One turning vector, and how many ticks it has turned
The counts run from 0 to 207.
[195 148 115 154 125 138 108 151 138 108 135 133 141 147  89 160 139 119
 107 140  96  88 117 142 141 135 104 123 133 111 125 159 126  93 106 133
 143 123 127  75 149 181 156  83  93 135 162  98  73 108 137 155 158 149
 104  96 133 111  70 115  74 139  99 101 177 139 122 185 121 137 124 154] -> 94
[115 148 111 169 128 123 112  92 104 148 120 114 153 106 158 114  65 109
 188 118 146 152 127 129 120 124 167 120 138 108 118 121 168 117 169 136
 103 117 101 170 143 127 151 149 108 147  85 140 141 187 105 111 116 138
 165 145 129 107  85 123 121 122 115  95  79  93 183 121 156 111 137 151] -> 37
[157 124 129 158 128 164  82 145 113 149 118 172 137 147 111 121 108 122
 112 145 122 152 124 114 144 176 155 135 106 149 132  79 123  99 108 143
 176 131 121 147 104 163 115  98 149 162 115 125  73 110 119 114 179 161
 115 119 152 145 111 139  88 162  81  96 158 141 194 119 156 150 120 136] -> 186
[165 161 104 157 152 130 136  98 179 115 133 107 158 111 104 137 109 126
 109 112  97  74 124 166 149 122  97  81 139  80 120 166 142 136 116 126
 109 145 112  69 167 134 160 109  68 123 176 152 139 141 122 137 115 135
 114 145 143 127 106 116  94  97 126 132 167 136 135 189 123 101 127 147] -> 198
[192 143 124 143 127 150 110 150 142 100 130 127 121 149  91 183 148 129
  82 132  99  85 118 146 146 132  97 134 136 132 117 162 119  90  89 131
 135 120 142  73 124 175 135  70  93 136 173 106  71 100 137 148 151 149
  98  96 131 113  98 120  83 131 113 125 165 136 110 164 112 131 120 137] -> 93
[138 152 107 186 120 115 121 103  97 126 120 100 151 109 150 147  72 112
 183 123 128 129 131 142 106  88 138 118 159  94 125 153 169 120 148 136
 105 126 121 143 160 153 164 148  90 150 107 138 123 184 113 134 112 140
 165 122 112 106  45 126  96 122 123  97  94 105 169 143 141 125 134 168] -> 35
[100 134  82  88  99 130  73 134 156 140 120 106 146 132 128  99 130 139
 111  84 147 119 175  50 155 129 126 108  69  84 123  97 158 145 135 115
 132 140 104 158 152 120  96 102  84 137 146 124 154  98 105 144 113 115
 135  79 133 135 173 123 123  97  98 137 142 105 128  87 163 134 133 130] -> 168
[122 145 117 150 148 133 132 114 160 120 138 116 144 135 150 116 129 157
  80 120 139  94 137 165 140 140 116 107 108  84 106 116 130 184 103  99
 146 140 146 114 162  95 140 104  89  99 178 188 165 152 111 104 133 116
 127 191 145 150 168 144 129  89 149 154 169 152 160 164 123 113 114 125] -> 109
[130  86 137 118 123 147 134 175  91 106 129 105 117 140 147 174 173 145
 118 118 132 130 142 107 147 117 108 187 115 150 116 164 152 131 115 108
 130 120 149 137  84 118  96  94 140 103 153 146 101  81 152 167 124 125
 131 134 107 112 152 144 168 105 140 162 109  98  47  80  88 160 116 115] -> 152
[117 125 123 124  93 134 102 123 120 166 138 105 149 126 138  95 181 123
 112 133 132 142 100  90 126 120 130 104  81  76 137  94 110 127 113 119
 162 147 121 151 164 127 117 135 109 165 122  99 108  99 108 136 128  93
 129  58 113 168 164 133 122 125 100 116 180 146 144  99 193 157 114  92] -> 79
[105 137 138 179 126 133 127 101 122 162 145 132 150 124 154  74 113 139
 139 144 138 149 102 155 102 133 151  99 122  88 126  94 110 157 125 104
 165 137 142 162 157 104 146 146 126 143 109 172 135 162 113  94 147 115
 155 168 124 173 131 150 115 132 124 114 160 161 229 141 168 131  94 118] -> 207
[104 149 141 164 102 167 121 137 104 125 129 113 117 135 159 120 129 127
 109 139 170 148 127 155 116 152 143 137 114 134  98  83 102 159 105 115
 165 114 180 156 152 104 116 117 109 140 129 164 101 147 101  69 142 121
 137 128 123 174 162 177 127 132 159 127 158 146 221 139 163 125 100  79] -> 18
[ 85  73 135 135 104 120 131 151  79 155 133 104 140 139 181 109 157 154
 147 133 149 156 131 106 122 111 130 163  92 103 140 114 139 147 121  87
 163 128 129 185 110  93 109 142 156 111 118 152 132 125 123 150 136  99
 157 166 110 138 163 137 167 120 120 150 114 115 119  64 135 181 109 122] -> 147
[137 102 153 160 111 161 141 134  50 129 137  90 119 116 147 162 164 101
 162 149 133 156  81 131  99  95 125 161 152 136 124 164 116  92 121 141
 121 121 140 142 110 146 110 165 148 157 102 118  69 121 136 158 106 116
 131  87  95 136 117 144 147 126 129 122 113 111 107  81 148 164 128  97] -> 55
[100 130 141 175  92 155 113 142 104 126 132 117 119 150 164 124 131 152
 108 136 166 148 136 147 112 148 138 138 115 122 100  91 115 174  95  96
 185 115 182 164 148 112 120 104 112 127 140 168 104 152 109  91 156 125
 155 149 110 172 162 171 123 132 148 139 160 145 232 148 151 131 101 105] -> 19
[168 118 128 184 150 129 148 146 106 103 136 129 131 151 154 190 102 133
 129 147 120 111 120 186 121 122 116 156 157 124 109 182 148 132 116 126
 135 113 143  96 120 133 164 101 114  93 157 160  99 147 148 137 150 149
 128 199 126  88  72 129 120 122 139 134 137 121 129 171  77 141 112 172] -> 28
[113 155 124 150 136 125 170  86 120 119 135  54 146  90 150 143 135  98
 169 109 140 112  97 164 104  74 119 108 156  93 119 189 142 119 154 135
  72 136 121 115 157 106 155 167  83 143 123 128 145 160 128 141  74 108
 141 107 116 110 117 141 147  96 161 123 103 116 101 123 137 103 133 101] -> 137
[137 113 121 150 148 156 114 141 124  98 117 138 140 136 145 144  54 143
 159 116 133 140 165 137 149 156 159 165 124 161 113 136 161 139 158 128
 120 117 127 170  83 114 131  97 133 111 125 183 128 159 125 118 127 180
 168 199 142 116  93 147 126 133 124 129  63  83 160 120 115 109 116 153] -> 127
[131 120 124 127 139 139 151 121 143 153 156 112 145 126 129 136 206 123
  65 129 118  87  91 134 145 127  97 111  92  83 140 131 115 144  80 110
 148 152 123  84 165 124 124 118 101 105 172 115 128  97 132 139 135  95
  86 120 142 131 177 115 139  93 116 139 208 161  89 127 117 157 122 113] -> 176
[120 149 121 112 123 158 122  90 142 170 130 113 148  96 117  97 180  74
 124 128 134 128  70 105 136 125 133  89 100 107 138 123  96  87 136 144
 103 141  93 117 138 128 125 148 109 178 108  69 128 116 126 133 106  93
  97  51 137 141 162 125 141 120 116 117 155 140 110  90 173 126 128  75] -> 76
[132  89 123 136 109 149  90 148  83 146 115 140 135 133 138 126 116 121
 167 130 138 177 131  85 140 136 160 169 118 154 144 124 146  84 146 137
 126 121 101 191  67 147 104 123 167 153  93 129  87 116 128 157 128 144
 149 123 123 120 107 136 140 151  82 110  80  83 119  50 138 165 127 133] -> 60
[127 121 105 112 130 104 133  89 155 147 138 105 165 112 112 106 173 100
 128 121 101 100  86 110 141  94 117  79 104  68 161 153 140  96 136 134
 109 156  86 103 157 132 154 142  86 145 139  83 146 113 128 170 109  95
 106  87 150 101 127  86 133 110  94 115 162 136  62 117 148 144 132 132] -> 73
[139 131 112 140 141 152 114 136 142  90 109 123 125 126 142 153  58 142
 159 107 135 133 172 148 152 142 153 160 142 162 104 143 162 132 153 124
 103 112 124 147  76 113 120  99 126 114 132 183 134 149 123 118 116 181
 162 191 139 117 103 156 126 124 149 139  48  66 135 116 111  91 121 133] -> 128
[ 74 114 140 138 116 149 139 101  84 153 127  87 132 105 163  96 150 106
 167 122 166 176  89 118 105 106 164 135 122 129 122 117 121 132 155 117
 117 119 136 184 120  94 119 175 131 156  91 127 134 150 119 129  99 108
 143 112 126 155 164 159 170 113 143 121  96 110 143  65 165 138 114  71] -> 143
[106 129 118  99 147 165 132 123 150 136 134 108 134 116 130 124 192 121
  58 100 127  98 114 117 160 135 107 119  89 122 122 124 109 143  98 113
 126 148 115  91 147 110 102 100  98 119 169 127 143  85 137 127 123 106
  81 105 153 133 199 126 142  84 140 157 179 134  77 113 121 130 130  90] -> 174
[144 107  94  91 156 131 114 134 160 123 114 128 148 133 118 123 123 122
 130 104 121 105 148  86 174 140 118 141  74 123 144 149 174 113 160 136
  99 142  63 135  83 121 125 100 116 118 151 121 160  98 144 172 106 143
 118 157 160  91 129 112 143 112  87 135  90  93  52  90  99 131 138 152] -> 67
[107  95 132 122 122 156 102 129 127 165 128 157 139 131 134  81 166 129
  93 135 139 157 103  85 153 180 155 125  61 126 142  73 104 125 115 125
 173 136 110 166 120 115  98 116 145 149 112 113 116 106 121 116 156 116
 115 125 151 160 185 128 138 143  99 133 174 148 158  75 166 152 106  93] -> 82
[168 136 131 193 168 141 153 131 106 102 124 132 137 125 134 180  92  97
 157 151 118 120 100 180 125 126 136 143 155 148 118 175 155 105 138 146
 104 121 120 103 110 144 167 128 122 125 127 139 102 161 144 132 136 160
 123 181 149  78  61 122 125 131 132 115 102 112 132 157  83 122 130 162] -> 30
[117  82 149 169 156 123 183 114  78 149 146  99 150 117 171 145 175 123
 149 151 117 135  65 154 111  89 110 144 131 101 154 174 123 113 110 118
 118 139 135 124 129 113 151 175 154 102 115 133 112 132 156 154 114  91
 125 176 124 112 128 120 175 107 131 136 137 134  82  94 102 177 118 132] -> 51
[157 191 107 142 116 162  89 119 160 119 109 133 131 117  89 133  94  93
 124 114 129 112 130 125 139 159 150  96 131 132 115 123 132  99 139 151
 121 121 112 117 147 163 137 101  74 181 125 109 101 146 104 111 134 164
 129  64 132 138  93 144  64 144 111  98 135 125 193 161 162  91 143 116] -> 99
[102  64 142 131 143 148 134 155  84 136 128 131 129 147 167 120 147 140
 133 136 147 167 123 107 143 140 150 185  85 149 131 127 143 127 130 112
 138 121 131 180  71  94 117 125 179 100 124 152 126 109 149 150 134 116
 141 183 136 125 169 142 187 121 126 144  98 110  91  57 116 160 103 115] -> 149
[115 105 141 111 108 177 100 164 127 142 122 145 121 146 114 117 168 141
  78 121 140 140 131 101 156 177 145 157  72 158 125  76  99 142 103 115
 165 129 134 151  97 114  85  87 136 145 141 138 100  76 119 114 155 128
 114 104 138 163 182 144 142 130 118 145 156 130 140  84 145 143 103  77] -> 84
